128 stands for zero in the data rows.
Every row has a hidden score. How much higher is the second row's score than the first row's in each pair? 15 means about the same, 30 much higher and 0 much lower. The score is a weighted sum of the row's numbers plus the product of two more (or one squared), each taken from its middle value.
[115 122 117 123 133 145 104 156 134 181  67 140 136 100 163  87 136 141
 121]
[105 164 113 121 114 109 186 115 138 113 151 118 134 162  92 158  95 156
 124] -> 12
[107 128 126 134 129 100 149 109 146 102 110 162 187 119 140  98 139 107
 120]
[169 141 122 120 149 101 130 113 143 150 132 166  81  66 140 106 121 106
 151] -> 12
[155 111 147  81 184 148  36 152  50 156 111  51 177 112 100 102 219 176
 180]
[ 95 102 120 143  98 156 127 134 158 104 123 151 172 143 110 147 142  89
 113] -> 26
[108 133 120 102 170  86 164 133  82 159 113 155 135 145 151  93  97 150
 145]
[123 112 110 126 133  89 140 126 155 111 108 124 170 126 178 109 116 132
 130] -> 14
[138 115 160 137 103 170 114 118 126 107 172 117  77 151  74 195 156  96
 104]
[ 83 175 161 117 108 128 184  94 110 146  95 141 137 167  89 123 105 184
  98] -> 16
[149 145 135 107 191  94  95 122  67 131 176  88 124 109 132 112 181 125
 153]
[158 141 125  99 177  85 104 120 109 126 165  80 122  94 139 128 179 134
 146] -> 17
[163  93 142  68 178  98  91 129  98 160 117  64 121 104 146 143 191 167
 154]
[161  97 155  67 184  96  89 125  76 160 108  65 131 110 146 131 197 172
 151] -> 14
[102 101 122 129 110 167 139 152 125 121 163 143 113 169  72 186 127  93
 127]
[132 119 163 117 118  91 160  68 168 101 115 175 145  93 121 137 142 102
 118] -> 4
[116 152  84 143 114 167 124 182 138 175 105 144 108 123 126 104  83 142
 140]
[ 96 149 104 130 103 162 125 144 164 156  99 134 154 111 100 123 147 130
 115] -> 17
[107 138 113 149 136 147  88 147 129 144  82 140 167 105 165  58 148 125
 134]
[138 138 124 122 121 141 150 134 122 154 157 125  50 140 107 174  99 135
 125] -> 16
[120 129 100 114 169  96 147 167  81 129 171 114 114 171 138 129 103 136
 147]
[135 106 139 124 135 152 122 139  97 117 194 134  77 156  77 186 143  81
 135] -> 14
[133 114 115 116 178  68 142 131 101 104 165 153 154 126 151 104 121  95
 158]
[ 82 123 131 143  96 134 157 115 145  93 113 132 191 170 122 135 111 136
 110] -> 21
[153  89 112 142 125 120 118 141 142  77 185 104 117 143 144 174 118  93
 141]
[ 85 160 112 136  91 173 138 143 151 158  92 121 143 140  97 130 125 158
 108] -> 22
[133 127 139 109 158  50 177  85 122 100 133 164 155 122 152 105 111 122
 145]
[127 140 112 110 118 131 161 132 157 159 127 166  99  98  87 151 123 114
 131] -> 20
[108 128 128 141 137 135 137 123  83  83 196 139 139 187  80 149 129  90
 146]
[101 137 113 114 148 148 151 170  74 170 149 147  87 169  90 136  97 135
 145] -> 12
[134 134 171 116 100 165 149 112 123 155 135 132  47 141  73 190 122 138
  99]
[151 119 146  86 185 143  41 149  52 153 117  55 171 111 105  98 220 173
 174] -> 11
[124 157  99 162  90 146 139 143 152  96 154  95 138 165 120 145  79 146
 120]
[107 153 103 116 157  95 165 130  96 116 174 112 135 177 112 131 101 146
 148] -> 14
[ 85 131 114 136 103 157 135 142 149 155  77 150 156 137 129 108 120 140
 110]
[100 185 128 163  81 166 122 110 167 118  98 109 171 123 107 105 133 157
  97] -> 12
[145 113 116 104 161  93 113 142 135 152 108 112 132  85 176 106 154 136
 133]
[127 149 115 145 188 108  89 136  53  93 175 126 176 138 131  62 158 104
 172] -> 17
[ 98 155 153 131 142  85 170  88 104 111  98 176 181 146 138  64  96 147
 132]
[161  76 144  65 182 106  84 150  79 156 120  56 124 124 145 148 190 169
 157] -> 17
[ 89  97 111 116 120 129 157 150 140 147  96 156 152 150 135 137 111 126
 118]
[148  76 150 118 131 122 144 122 127 124 131 216  93 113 114 144 110  67
 148] -> 3
[156 125 129 144 100 155 103 119 180 119 135 134 102  75 115 152 157  90
 120]
[143 174 119 149 132 133  82 122 149 140 105 107 150  70 156  68 158 138
 121] -> 21
[137 103 115  99 183  92 101 158  90 145 125  89 133 130 182 106 153 147
 148]
[114 111 132 107 134 144 161 145  89 169 140 165  73 166  90 165  92 124
 133] -> 17
[135 165 113 119 139 102 173 120 130 159 117 184 106 101 116  92  80 134
 152]
[143 145 118 156 108 156  95 148 155 158  97 116  99  93 168  98 115 143
 111] -> 21
[120 131  97 127 138 170 119 181  99 152 178 138  85 152  72 153 122  99
 148]
[130 184 142 143 177 111  82 119  63 121 149  89 143 117 154  58 163 151
 142] -> 16
[134 124  98  98 163  85 170 145 105 131 176 145 108 143 109 150 108 113
 154]
[153  86 128  79 188 102  86 149  76 156 125  67 132 128 162 131 178 155
 150] -> 16
[151  67 122 129 123 117 134 129 148  90 163 165 118 128 128 172 122  59
 146]
[123 112 122 100 168  85 138 132 112 159  95 136 133 121 179  93 128 144
 139] -> 13
[117 108  93 120 130 132 150 155 140 135 148 180 125 132  96 141 112  84
 149]
[156 103 138  79 182 142  44 156  63 161 110  50 159 115 116 112 215 175
 171] -> 7
[105 110  95 122 126 126 165 156 127 120 160 145 125 171 103 162  93 113
 142]
[155 103 122  86 190 104  82 153  79 148 144  64 131 117 148 130 184 147
 158] -> 12
[ 89 171 182 137 105 115 177  76 105 118  78 149 161 164 125  92  95 184
  98]
[124 166 119 126 144 107 141 133 116 165  92 124 120 117 169  74  97 176
 126] -> 23
[150 117 118 129 158  80 123 121 124  81 171 105 136 129 161 127 146 107
 141]
[138 125 127 123 151 123  82 135 127 159  87  99 133  98 183  83 163 151
 124] -> 20
[130 123 124 104 149  79 176 109 131 131 126 194 134 107 124 116 107 106
 145]
[161  90 135 153 115 149  99 124 150  86 170 150  99 111 119 163 145  56
 133] -> 14
[141 112 135  93 177 114  72 136  86 154 101  70 171 105 154  92 202 163
 145]
[140  99 141 170  68 179 107 144 171 118  91 129  96 135 164 140  86 132
 104] -> 9
[161  88 141  67 182 123  63 149  73 163 107  47 156 116 128 132 204 177
 162]
[128 108 119 118 155 122  78 147 116 146  95  78 170 114 183  94 167 153
 133] -> 17
[133 131 143 119 149 100 133 122 121 162  78 133 113 104 185  80 118 161
 121]
[142 111 127 104 155 110  92 141 125 152 100  68 133 110 177 117 166 165
 132] -> 16
[161 139 137 102 177  84 133 109  98 130 181 136  80  95 115 137 155 102
 154]
[117 139 139 141 137 108 121 129 117 130  87 105 150 135 195  79 109 170
 115] -> 13
[136 139 127 145  93 185 117 160 143 152 140 116  55 131 102 171 109 127
 110]
[168 169 153 123 164  84 125  75 111 103 186 137 106  80 108 121 161  97
 138] -> 18
[112 117 138 150  85 160 134 123 146  81 158 100 133 180  97 187 123 120
 105]
[138 133 110 137 108 159 107 155 165 171  92 128  95  89 150 120 117 134
 120] -> 18
[149 144  87 147 121 142 110 160 157 156 112 139 114  87 159  92  95 125
 141]
[135 112 132 125 117 129 131 110 169 126 126 172 123  83 111 141 155  80
 126] -> 9
[122 108 125 113 140  84 173 122 112  83 175 121 131 182 121 170 107 123
 138]
[128 162 154 154  86 131 145 108 152 122  88 108 116 140 163 115  82 179
  89] -> 24
[102 148 128 115 156  73 175 101 103 123 116 167 176 139 139  80 103 142
 142]
[106 148 112 115 117 149 161 133 127 145 159 134 101 154  63 171 121 126
 127] -> 19
[161  84 147  61 184 106  81 143  88 163 112  58 130 112 138 141 195 173
 155]
[152 136 140 103 179 171  19 159  43 150 115  59 184 113  82  76 219 174
 188] -> 19
[174 108 120 135 128 107 116 107 166  94 167 132 115  89 139 152 138  81
 137]
[ 83 119 107 130 121 159 142 164 116 166  88 169 143 160 121 102 100 132
 129] -> 29
[154 121 106 123 163  82 123 127 126  95 179 113 124 116 150 130 143  98
 157]
[162 125 153 121 153  93 145 117  89 120 177 119  55 142 146 154 105 124
 129] -> 21
[108 171 128 123 121 102 176  82 151 103 137 161 168 115  82 121 136 120
 126]
[129 115 112 129 142 131  84 151 132 148  92  84 148 116 187  97 151 151
 127] -> 18
[153 136 137 127 117 121 125 105 172 153  88 146 106  64 156 107 131 131
 120]
[148 123 142 119 145  66 139  80 154  96 133 123 154  91 164 122 147 120
 128] -> 10
[157 115 142  83 182 149  38 153  54 159 114  49 162 115 105 104 217 178
 176]
[142  92 114 100 161 100 106 145 129 154  98 100 142 103 186 116 153 142
 133] -> 17
[145 118 121 121 167  87 111 123 107 103 171  77 136 131 165 134 147 129
 139]
[128 129 139 141 126 120 113 129 130 141  78 105 136 124 199  89 112 166
 107] -> 15
[111 149 120 114 144  85 177  93 129 100 156 166 161 130  93 127 130 106
 144]
[114 136 130 142 129 130  95 125 138 139  75 124 176 104 177  69 147 142
 113] -> 16
[123 176 129 167  70 185 115 118 173 114 135 103 127 124  83 146 127 132
  97]
[106 139 109 109 149 104 176 135 109 155 125 183 129 135 110 112  92 125
 146] -> 14
[ 92 152 116 140 138 122 154 154  84 132 116 132 139 185 147  89  73 168
 137]
[100 133  81 117 134 126 165 164 113 134 153 131 135 177 102 145  92 135
 145] -> 25
[125  99 141 142 105 129 129  93 163  68 153 137 159 133 112 164 155  83
 117]
[165 136 133 120 166  86 123  96 116  99 193 125 108  93 123 141 156  90
 149] -> 16
[121 142 116 167 100 218  70 162 139 154 113 168 125  92  83  97 146  87
 136]
[161  86 142  65 182 112  75 144  76 165 110  55 139 117 139 137 197 173
 157] -> 10
[127 162 138 144 124 187 110 139  96 158 141 193  80 104  54 107 137  92
 149]
[116 118 118 117 152  81 167 115 122  97 157 173 156 139 119 122 118  93
 149] -> 17
[116 147 145 151 101  97 172  84 138  66 132 120 167 173 141 125  84 155
 114]
[144 120 108 123 162 133 121 152  92 141 190 153  71 135 100 144 117  84
 161] -> 18
[151 119 149 133 156  79 146  88  99  68 186 169 137 128 125 123 125  72
 155]
[123  78 143 150  94 141 129 108 151  59 153 123 150 170 124 183 129  94
 114] -> 20
[104 162 139 109 106 106 199  92 148 123 127 137 133 151  80 157 109 159
 109]
[ 85 114 134 112 121 104 183 109 131 112 118 155 173 168 111 142 115 130
 118] -> 19
[ 93 148 149 110 117 111 199 102 119 137 112 177 135 149  89 138  93 143
 118]
[134 108 116 116 155  94 138 159 112 151 108 125 118 134 191 103  81 154
 139] -> 15
[113 111 135 122 121  98 168 100 130  70 167 122 161 174 107 170 131 113
 122]
[129 106 138 151 105 116 121 103 171  89 100 131 175 111 174 117 129 118
 108] -> 12
[ 78 196 116 133 133 156 140 141  81 160 117 123 152 172  84  84 112 177
 129]
[125 108 145 116 114  98 159  86 168 122  93 171 156  96 141 129 136 111
 114] -> 9
[ 90 142 105 144 101 156 126 140 157 138  89 138 176 128 127 101 134 133
 113]
[162  76 108 161 120 166  85 160 135  96 173 156  96 128 127 152 117  50
 156] -> 11
[154 140 139 106 179 173  16 156  41 148 116  60 190 112  82  70 216 172
 191]
[136 170 140 134 110 134 147 117 142 172  84 140  86 102 146 100  88 169
 106] -> 21
[130 140 115 158 108 205  77 156 142 160 110 175 108  85  89  93 150  88
 140]
[166 154 132 128 110 132 137  97 170 131 153 146  78  74  90 156 134 104
 125] -> 17
[ 86 155 133 123  94 155 158 130 140 160  89 116 137 157 101 140 109 179
  93]
[ 77 146 162 135 112 165 140 101 101 115 129 172 166 159  48 130 151 108
 120] -> 16
[114 111 103 120 120 130 143 150 157 164  87 158 131 116 149 117 103 129
 126]
[110 156 141 144 129 115 111 102 142 128  75 137 182 105 163  58 144 144
 114] -> 9
[120 164 122 121 139  70 184  82 131  85 158 156 175 132 103 115 113 122
 143]
[ 93 114 150 148  66 180 140 133 151 120 100 117 134 178 112 169 101 149
  86] -> 15
[157 122 111 110 169  89 142 132 115 154 138 173  94  94 147 102 106 104
 162]
[ 92  87 131 134  86 152 163 148 133 117 103 139 144 200 124 165  83 140
 105] -> 24
[173 112 151 125 128 128 115 107 136 119 170 138  60  93 112 172 153  82
 131]
[130 153 142 143  98 139 123  92 183 127 100 143 139  71 125 117 151 117
 107] -> 16
[145 128 141 127 132  77 138  96 141 103 114  90 156 130 190 113 115 161
 109]
[122 156  92 130 182 104 126 153  80 138 151 168 146 120 127  56 117 109
 178] -> 15
[163  96 139  74 174  92  99 125 106 146 130  59 122 104 150 154 181 162
 148]
[147 111 119 108 158  64 150 107 138  92 165 125 150 108 144 140 143 101
 149] -> 13
[126 151 138 144  86 163 157 117 157 137 128 160  76 125  85 159  97 120
 111]
[135  71 108 139  95 152 126 157 173 128 103 166 120 122 146 152 106  92
 122] -> 23
[129 146  71 145 146 133 122 185 103 134 163 110 111 153 144 113  82 137
 159]
[106 131 115 123 101 140 139 129 177 142  95 122 149 115 121 142 145 139
 101] -> 15
[114 155 166 110 108 149 163  96 123 147 141 147  83 139  46 177 136 133
 110]
[140 128 129 119 146  96  99 115 147 115 121  79 164  99 170 113 167 143
 122] -> 17
[132 119 115 110 153 117  87 147 137 147 103  86 161  92 161 106 181 140
 133]
[115 146 175 128  87 172 158 110 122 170  96 156  68 140  85 155 103 153
  92] -> 16
[101 148 131 118 130 110 180 120 118 150  99 194 133 136 113  94  91 133
 136]
[136 202 109 148 128 113 142 118 139 145 117 133 110 100 146  74  85 164
 135] -> 23
[123 107 110 141 108 127 148 145 125  87 161  97 135 193 138 172  82 135
 127]
[131 123 117 131 115 133 136 120 170 114 147 165 128  98  92 148 144  78
 131] -> 11
[136 133 176 124  83 153 151  77 162 119 132 129  89 120  72 195 145 125
  90]
[144  74 106 123 113 152 132 164 154 145 133 174  87 120 114 166 111  78
 139] -> 20
[ 86 123 162 132 118 107 179  92 100  86 122 158 175 192 118 126  98 138
 114]
[148 153 117 127 193 105  93 124  69 119 185 142 129 105 114  83 170  88
 170] -> 17
[ 98 151 122 140 111 144 122 135 154 152  72 143 163 104 143  84 129 145
 112]
[102 168 100 121 156 112 161 152  89 163 120 162 139 142 121  76  88 147
 149] -> 20
[109 120 147 107 130 126 183 135  84 147 133 146  79 192 104 161  79 155
 122]
[148 129 137  98 179 150  36 151  63 155 107  59 176 104 111  81 219 171
 172] -> 17
[120 104 167 145  99 104 153  72 160  65 112 157 173 136 145 135 123 110
 108]
[140  97 111 123 135  91 138 124 163 112 118 143 147 103 173 121 124 109
 134] -> 20
[141 123 107 143 143 125 112 159 106 119 167  86  96 155 168 137  99 134
 135]
[127 113 126 130 146  74 151 108 127  69 159 146 173 137 143 124 129  97
 140] -> 9
[ 93 172 130 126  92 156 166 124 141 147 118 118 116 156  75 152 113 168
 102]
[138 113 133 164  86 171  95 123 179  92 137 136 135  98 114 150 152  78
 118] -> 10
[117  86 141 159  63 184 115 140 172 103 106 113 123 163 134 175 110 125
  97]
[ 86 121 119 120 102 130 167 124 148 117 119 130 175 165 101 158 123 136
 104] -> 24
[147 195 133 186 112 143  83 103 152  92 132 103 148  89 147  65 137 133
 120]
[151 149 127 160 103 129 102 104 178  99 122 101 139  89 160 114 141 127
 115] -> 12
[ 88 150 149 134 115 105 176  99 112 111  95 137 178 180 137 102  87 173
 108]
[ 99 112 102 120 113 135 150 142 162 138 113 157 155 129 113 139 129 109
 120] -> 24
[124 124 130 150 123 154 123 150  95  97 192  97 101 182 114 172 105 116
 117]
[126 117 102 118 175  89 110 152  99 121 143  97 160 138 177  97 137 136
 147] -> 15
[141 112 160 112 137  79 134  84 146 119  91 123 155  91 182 113 153 140
 109]
[128 119 168 144  75 148 128  80 185 111  82 148 150  98 129 141 146 116
  84] -> 15
[105 126 116 144  79 195 123 160 153 157 103 114  98 155 106 160 110 149
 106]
[149 111 154  87 187  58 128  99  84 122 148  98 134 120 160 127 168 137
 141] -> 11
[111  80 150 141  99 184 118 153  97 114 159 121  94 198  93 202 120 105
 110]
[116 161 149 135 146 113 143 123  84 162  82 165 118 128 163  56  82 167
 132] -> 10
[156 101  86 135 122 130 128 151 169 126 138 168 115  98 135 132 101  81
 157]
[113 163 122 109 160  81 189 116  84 124 162 149 125 165 104 118  94 141
 144] -> 10
[154 140 116 113 199 103  88 144  63 134 182 119 119 107 124  91 175 102
 169]
[ 95 124 127 123 131 115 178 124 100 108 155 150 136 194  99 151  96 124
 126] -> 17
[159  74 180 178  80 214  72 135 127 109 130 157  64 135 120 159 120  74
 110]
[ 89 195 130 139 124 143 155 132  89 158 106 127 127 167 112  87  84 189
 115] -> 23
[145 138 120 109 164  93 166 129  95 142 162 191  94 117 103 115  95  99
 163]
[112 138 125 114 156  86 146 115 125 139 100 159 173 102 160  79 123 130
 135] -> 16
[167 136 151 145  96 150 116 105 173 150  95 145  71  72 143 128 117 124
 109]
[135 130 117 126 133 165 131 174  96 182 139 151  45 139 104 139  94 124
 136] -> 13
[109 102 121 136 142 136 138 160  69 108 171 125 108 214 125 150  90 122
 141]
[136  96 148 132 128 104 146  98 125  65 184 146 139 151 111 169 135  72
 129] -> 10
[144 104 123 115 121 145 137 134 142 132 169 150  75 121  81 189 135  85
 132]
[118 107 129 145 100 145 121 142 161 145  67 138 134 119 176 109 108 141
 103] -> 15
[151 106 137 130 118  96 143  86 172  76 151 147 143 103 128 152 144  84
 130]
[139  97 129  97 169  97 102 143 115 159  94  93 134 111 185 107 157 157
 130] -> 17
[101 102 157 118 143  92 177 105  75  89 151 148 144 202 121 148 108 126
 127]
[ 90 116 150 138 112 118 160  99 116  71 142 127 173 198 116 148 115 132
 112] -> 15
[175 144 117 132 147 111 109 119 134 114 184 115  87  85 130 139 148  94
 144]
[140  98 134  89 193  83 101 140  73 148 127  88 143 128 174 108 165 146
 148] -> 8
[122 136 147 137 101 118 139 104 163 130  73 112 143 118 176 114 108 169
  99]
[154  85 120 120 156 107 123 145 103 100 191 106  88 160 142 170 125  97
 147] -> 13
[128 124 141 132 108 137 131 101 166 109 141 162 131  92  88 155 161  78
 123]
[137 130 101 161  89 194  87 169 165 161 101 129  99 106 134 120 117 121
 115] -> 24
[166 154 109 157 131 130  83 131 152 108 163  93 122  86 151 111 140 108
 132]
[129 113  97 121 134 137 145 153 125 129 177 161 102 134  84 167 119  81
 149] -> 14
[110 134 194 147  93 108 167  49 129  54 120 153 184 160 110 131 125 128
  99]
[128  90 129 144 133 121 136 153  87 102 149 116 111 202 172 137  71 136
 129] -> 21
[151 162 165 169  73 154 120  79 168 105 122 109  85 111 135 148 117 140
  93]
[155 117 124  85 190  98  87 137  88 149 146  72 133 104 141 121 190 141
 158] -> 6
[148 118 121 127 133 151 120 146 116 134 187 113  54 144  97 176 129 105
 134]
[153 117 110 111 160  74 146 117 136 112 164 152 122  98 140 131 130  90
 160] -> 10
[139 181 139 176 107 135  92  96 150 101 109  99 160 100 165  71 138 144
 106]
[ 86 133 148 125 100 146 155 100 134 108 135 137 161 161  67 166 153 121
  99] -> 11
[ 95 103 111 122 142 106 166 145  99 104 154 139 150 192 126 144  98 123
 140]
[138 104 100 137 110 127 121 147 182 123 109 133 139 101 162 129 123 109
 126] -> 11
[135 127 148 107 127 100 167  88 147 126 127 190 125  89  97 139 143  94
 124]
[105 164 101 144 134 108 151 130 109  91 161 103 173 177 128 110  95 152
 136] -> 21
[135 124 115 145 105 164 113 160 156 172  79 149  90 106 154 107  95 136
 120]
[132  81 144 123 100 165 135 127 148 138 135 172  87 128  87 189 131  76
 117] -> 18
[156 153 104 145 155 112  80 123 129  98 172  85 160  96 141 101 168 110
 144]
[140 143 111 121 171 105 113 143 100 167 115 156 123  88 165  63 126 120
 151] -> 13
[152  92 146  73 175 112  75 144  88 159 100  55 151 108 144 130 202 174
 149]
[124 106 110 135 107 139 125 124 173  99 148 139 155 114 103 163 153  81
 127] -> 22
[117 135 118 119 148 156 130 166  78 150 179 143  78 164  69 151 125 104
 143]
[136 174 140 129 188 103  87 123  63 132 157  83 137 122 152  67 155 150
 142] -> 20
